Where one turn sends some rows of the set: a few examples, then the rows asked
mudab: [-17  16  15  27  20 -22 -28  -3  -2  14  11   8 -24  18  23  -3  24  13
  24  22  28 -11  -7   6  -5 -22 -12 -17  -8   9  -6   3   9   5  11   1
  12  -4   7  -5  -4 -18  12   4   5  31   5  12]
kiku: [ -3 -11  20 -17  34  -4   7  20 -30   1  39 -17   1  24   1  -1   7 -14
  11   5 -22   2 -25   9  -7  -4  -1  -3 -19  -7  -5  -1   6  -5  10  -9
  14  35  -9 -30   0 -14   4 -18  10  13  15   7]
Tutos: [-12   9   7  -8  21 -13 -19  15 -33  12  18  -4   2  20  16  -4  16   8
  28  24   9  -3 -17  11 -17 -15   0  -1 -25   8 -23   2  11   0   7  -1
   5  17   3  -8  14 -27  18   8  12  21  25  11]
zipe: [  0  -7  19 -10  18  -1   3  17  -1  -1  33  -6   4  20 -14  -8  23  -8
  12 -11 -22 -10   5   7  -1 -13   0 -22  -8  11 -17  11   2 -13   4 -19
  23  36 -18 -30   1 -27  -6  -8  -3  11  13 -14]
seg: [ -6  -3  -2   2  24 -27  12  16  -2  21  32  27  -4  -2 -24  -5  22   0
   0 -17  -5   6   6   9  14   5   9 -20 -15  14 -26  -7  12   2   6 -19
  -3  22 -25 -30  11 -28   5  -4  -6   4  -3   1]
bufan: [ 22  18  -2  25 -12  13  12  -3   9  10  -2  -6  18   4  -7  11   3 -20
  -1  40 -11  -5  -4 -11   8   8 -15 -10   2 -11  10   7 -14  17  -9   6
   6 -26  10  12  17  39 -16  -6 -22 -25   2  -8]
vis: [ 17  22  10  19 -19   8  12  -8  15   2  -8   9  15   4 -11   8 -10 -19
 -11  33  -2  -4   5 -16  14  -3 -12   2   4 -15  13  -6 -11   3 -15   8
   4 -14   8  23  18  34 -11  -3 -22 -26  -8   2]
Mor: [  2  10  20   3   7 -13 -23  24 -12  14  14  13 -11  11  26 -15  19  20
  12   8   8  -6   7  16  -1 -14  20  -5   4   3 -28  -2  22  10  13  -3
 -20  27  -6   6   4 -28  19  -4  19   5  10   7]
Vumep: [ 17  23  10  20 -19   9  12  -8  14   1  -8   8  15   5 -10   8  -9 -19
 -12  34  -2  -5   5 -17  14  -3 -13   2   4 -15  14  -5 -11   3 -15   8
   5 -14   8  23  18  34 -11  -3 -21 -26  -7   2]
zile: [-12  -2  10  28  37 -34   5   0   0  23  32  23 -33   3   0   2  15  -3
  -4  -3  11   9 -17   5  23   3  -6 -18  -7  -3   3 -17  12  14  16  -6
   0   4 -11 -24  -8  -5   7 -17   0  17 -19  22]
gune: [ -7 -15  -7   4  36 -32  -2  10 -14  21  20  15  -2  16   1  -1  -1  -9
  -9 -19  -6  -1 -19  12  22   3  -3   6   1 -15 -12 -10  29  39  16 -14
   2  23 -17 -25  15 -12  14 -15 -13   0   0   6]
kuz: [-11  -2  -2  -3  36 -30   7  18 -31  24  32  17  -6   2  -4   0   9  -1
   5   4   1  17 -22  11   5  10   8  -2 -27  -1 -17 -18  17  11  12  -5
 -12  18 -11 -23  14 -17  18  -6   7   8   3  22]
zudep: [-27  15  17  -4  15 -24 -21  10 -20   4  24  -4   7   6  11  -2  14   1
  43   9  22  10  -6  12  18   3  -3  -8 -15   0 -37   9  19   2  -7  -8
  14  11 -13   3  -5 -23  11   6  12  21  14   7]
Mon: [ 21  20  14  28  -2  12   8 -16  10  -5  -8   5  15  11 -13  14  -4 -19
 -20  18   2 -11  -1 -16   9  11  -6 -10   5 -13  12  -8 -15   3 -17   2
   0 -34   6  15   6  18  -8   0 -16 -36  -8 -10]
niz: [ 21  18  -3  26  -9  10  15  -3   9  13  -1  -1  16   2 -10  12   2 -20
  -4  37 -11  -3  -3 -11  11  13 -13 -10   1 -12  11   3 -13  19  -8   6
   4 -27   8  11  18  40 -15  -7 -22 -26   0  -6]
zuzo: [ -3 -15  14  -8  29  -6 -16  10 -13  -2  16 -18   7  39  16  -4   1 -12
   8  -8 -19 -21 -19  12   3 -18 -13   5   7 -14  -7  10  19  23  13 -14
  28  34  -7 -22   7 -15   5 -16 -10   9  19 -10]
zus: [-12   4  -7   6  20 -25 -32   6 -17  18  -1  10   4  24  22  -5   6   9
  15   4  14 -17 -11  13   0 -18  -7   7  -1  -1 -24   4  28  35  11  -7
   7  12  -1  -5  23 -25  23   6  -8  11  19   1]
voku: [-24   3  14  -2  28 -32   2  10 -18  10  36   6   2  -3  -4   1   8  -9
  25  -8  12  23 -13  12  36  20   2 -10 -15  -8 -30  -2  21   7  -3 -13
   6  17 -24 -10  -8 -14   8  -7   8  12  -1  12]
Vitog: [ 21  14   6  19 -12  16   7 -15  10   6  -7   8  27   5  -9   9  -5 -16
 -12  27  -9  -1   4 -21   8  10   6   6  -8 -19   3 -17 -22  12 -15   9
   2 -22  13  17  -3  25  -9  -2 -24 -16 -15 -11]
Dovel: [ 10  -4  38  -8  13   3 -12  28  -9  -1  27 -10  -7  23  22 -15  15   4
   7  -1 -17  -9   0  15   0 -15  14  -5  10  -8 -15   4  14   0  14  -8
  -3  44 -10  -6  -9 -19   5 -20  19   4  11  -2]
femo: [ 21  21  15  27  -4  14   6 -16   9  -6  -9   3  16  14 -10  14  -4 -19
 -17  21   3 -13  -1 -17   7   9  -7 -10   5 -13  12  -5 -16   3 -18   2
   2 -34   8  16   5  17  -8   1 -15 -34  -6 -10]
guma: [ -5  -7  34  14  31  -4  -4   2   1  -4  34 -17 -22  30  12  -2  16 -12
  11   4  -8 -10 -18   3   4 -16 -16 -18   0  -7  14   6   0  -6  12  -7
  30  20  -3 -25 -21  -4  -6 -22   4  25  -1   4]
mokas: [  7  -5  22   1  22 -17   1  27  -9  16  30  16 -15   4  10 -12  12   6
  -7 -11  -9   7   0  16  17   3  22  -6   6  -9 -18 -12  21  13  18  -9
 -24  37 -18 -10  -3 -17  11 -21  15  -4  -5  10]
guk: [ 20  20  -5  26 -12   9  10  -3   8  14  -4   0  17   2  -7  11   4 -17
  -1  41  -8  -4  -2 -11   8  10 -12 -11   0 -10   8   4 -12  20  -9   7
   3 -29  10  15  20  38 -14  -3 -23 -25   2  -6]
mes: [ -9  11   2   1   7 -15 -18  13  -5  14  15  15   3  11  -5  -9  29  13
  23   4   9 -10  13   9  -9 -16   4 -19 -15  25 -34   8  10  -5   2 -13
   8  17 -10 -13  15 -38  11  14  -1  16  17  -6]
bul: [ 17  22  10  20 -19   9  13  -7  14   2  -7   8  15   5 -11   8 -11 -18
 -13  32  -3  -4   5 -17  15  -4 -12   2   5 -15  14  -5 -12   4 -15   7
   4 -14   7  23  18  34 -12  -4 -21 -27  -8   1]
Lagun: [ 20  22  12  29  -3  11   5 -17   9  -4 -10   7  15  11 -11  13  -3 -17
 -17  21   5 -12   0 -17   8  10  -6  -9   4 -11  11  -7 -15   4 -18   3
  -1 -36   8  16   7  17  -7   2 -16 -34  -7 -10]
bimil: [ 21  14   7  18 -13  18   5 -15  10   5  -7   6  27   8  -9   9  -5 -17
 -10  28  -9  -3   4 -20   6   8   5   5  -7 -19   3 -16 -23  11 -15  10
   5 -21  14  18  -4  26 -11  -2 -24 -15 -13 -13]
zodi: [ 20  15   6  19 -13  17   3 -16  10   6  -9   7  27   6  -8   9  -5 -15
 -10  30  -6  -3   5 -20   6   8   6   6  -8 -17   1 -16 -21  12 -15  10
   2 -23  15  19  -3  25  -8  -1 -24 -15 -13 -12]
Geda: [-20   1  30 -11  24 -13  -6  13 -18  -7  38 -19   8  14   4   0   9 -15
  35  -3  -1  10 -12  10  24   6  -6 -10 -10 -11 -23  12  12  -6  -6 -15
  27  26 -20 -11 -17 -14   0 -11  11  16  11   1]

bul moves to Vumep
Lagun moves to Mon
mudab moves to zile
And these:
seg moves to zipe
gune moves to zuzo
Tutos moves to kuz
zodi moves to Vitog
guk moves to niz
Dovel moves to Mor
zudep moves to voku

Where one turn sends some rows of the set: a few examples, then the rows asked
lem: [ -5  -6  12 -27   3 -40  21  -3  12 -18  17   1  -8  -2  28]
futok: [ 29 -18  17 -12  14  -9  -5  -1  -4  25  40 -17  -9   4   9]
Zapeb: [ 21   0  13 -22 -11 -12   8  -9  -7 -12  -4 -10  10 -49  12]
dida: [  9   1   5  24  -2 -13  19   5 -21 -10  18 -11  10 -43  31]
Ved: [ 16   9  20 -18  -7  22  -4 -11  -7  19   7 -21  18 -27  -2]
zepem: [  9 -26  25 -28  13   0   7   1   1   9  23 -25 -12   5  31]
tik: [  2  16  10  12  -5  15  20  -2 -10  -5  13 -12 -14  22   7]
Gomin: [ 14  -5  34  -4  14 -13  20   6  -4 -36  11  -8 -11 -20  19]
pugo: [  2  21   9  34 -10 -10   0  -6  -3   7  30  -1  -1 -26  16]
selut: [ -7  11  -7 -20  -4 -31  26   3  11  -2  23   6 -11  11  10]
duriv: [  4   3  16  16  -2   2  15  13 -19  -1  16 -20  23 -35  32]
Namil: [  1  25  22   8   8  -7  16   0   4 -20  25   2 -17  -2  -6]
Tofik: [ -6  10  20  22  -6  11   8   1 -15   8  20 -22  23 -22  27]
Tosu: [  5 -10   8 -20   9   9  10   6   0  21  27 -17 -15  20  12]
vobog: [ 33  10  -1 -19   0 -20 -23 -29   7  -7  29 -11  19  -2  18]
kipi: [ 27   2 -14 -26   9 -10  12 -11 -16  -3  32 -24  39  -6   6]
tufun: [ 18  12 -12 -27   0  -8   2 -15  -6  -4  27 -22  45   4  15]
Zuf: [ 20  -7 -18  -7   3 -17  13   6 -11  24  32  -7  -3  13  -2]
nire: [ -6  -1  -1 -19   2  -9  22   1   4  12  38  -3 -13  18  -7]
doz: [  7   3  36  -2  15  21  19   6 -11  -7  22 -20  -4   0   7]
dasi: [ 21  23   3 -21   0 -15 -16 -25   4  -4  30 -15  35   5  14]
Nufip: [ 16  -6  13 -17 -19  12   9 -18 -17   4  -6 -25  16 -33  21]
Riba: [  9  11   9   8  -9 -16  23  -6  -2 -31   2   4 -20   2  23]
Zunov: [ 17 -11  21   0   4   9  21   4 -18 -20   1 -21 -11   1  40]
pigon: [ -2  25  19  30  -5   8   0  -1  -4  11  24 -10  12 -16  17]
zafiz: [ -6   6  -1 -23  -5 -41  19   1  -1  -6  14  -1  23   5  27]
dubet: [  0   3 -10 -15   1 -35  27   6  -8   3  34   0  16   2 -10]
mul: [  1  -5  31 -27   3 -37  -2  -6   6  -6  21 -10  19  -2  36]
laner: [ 23 -17  23 -18   5 -14 -16  -6   1  14  22 -19   2   7  43]
Vuv: [ 44  -1  -9 -17   7 -22 -14 -23  -1  -5  33 -12  12 -17  10]
dusaz: [ 45  -6 -20 -23   7 -15   2 -11 -12  -5  30 -19  21 -14   9]
sos: [ 17   7  -5  -8 -26 -17  12 -27  -7  -9  -1   2   5 -36   8]
Zopi: [ 15  24   1 -10 -20  -7   2 -15   5   3   9   4   2 -34 -14]
ditem: [  9  13   5  29  -6 -17   6   4  -6  -6  22   0  -2 -40  20]
daf: [  6 -17  21 -32   5 -19  11   4   5  -9  11 -14  -7   0  45]
rosid: [ 11  13   1  -1 -27  13  -2 -28  -9  19   9 -11   6 -16  -6]

kipi moves to dusaz
ditem moves to pugo
dubet moves to Zuf
And these:
nire moves to Tosu
Zapeb moves to sos
Namil moves to tik

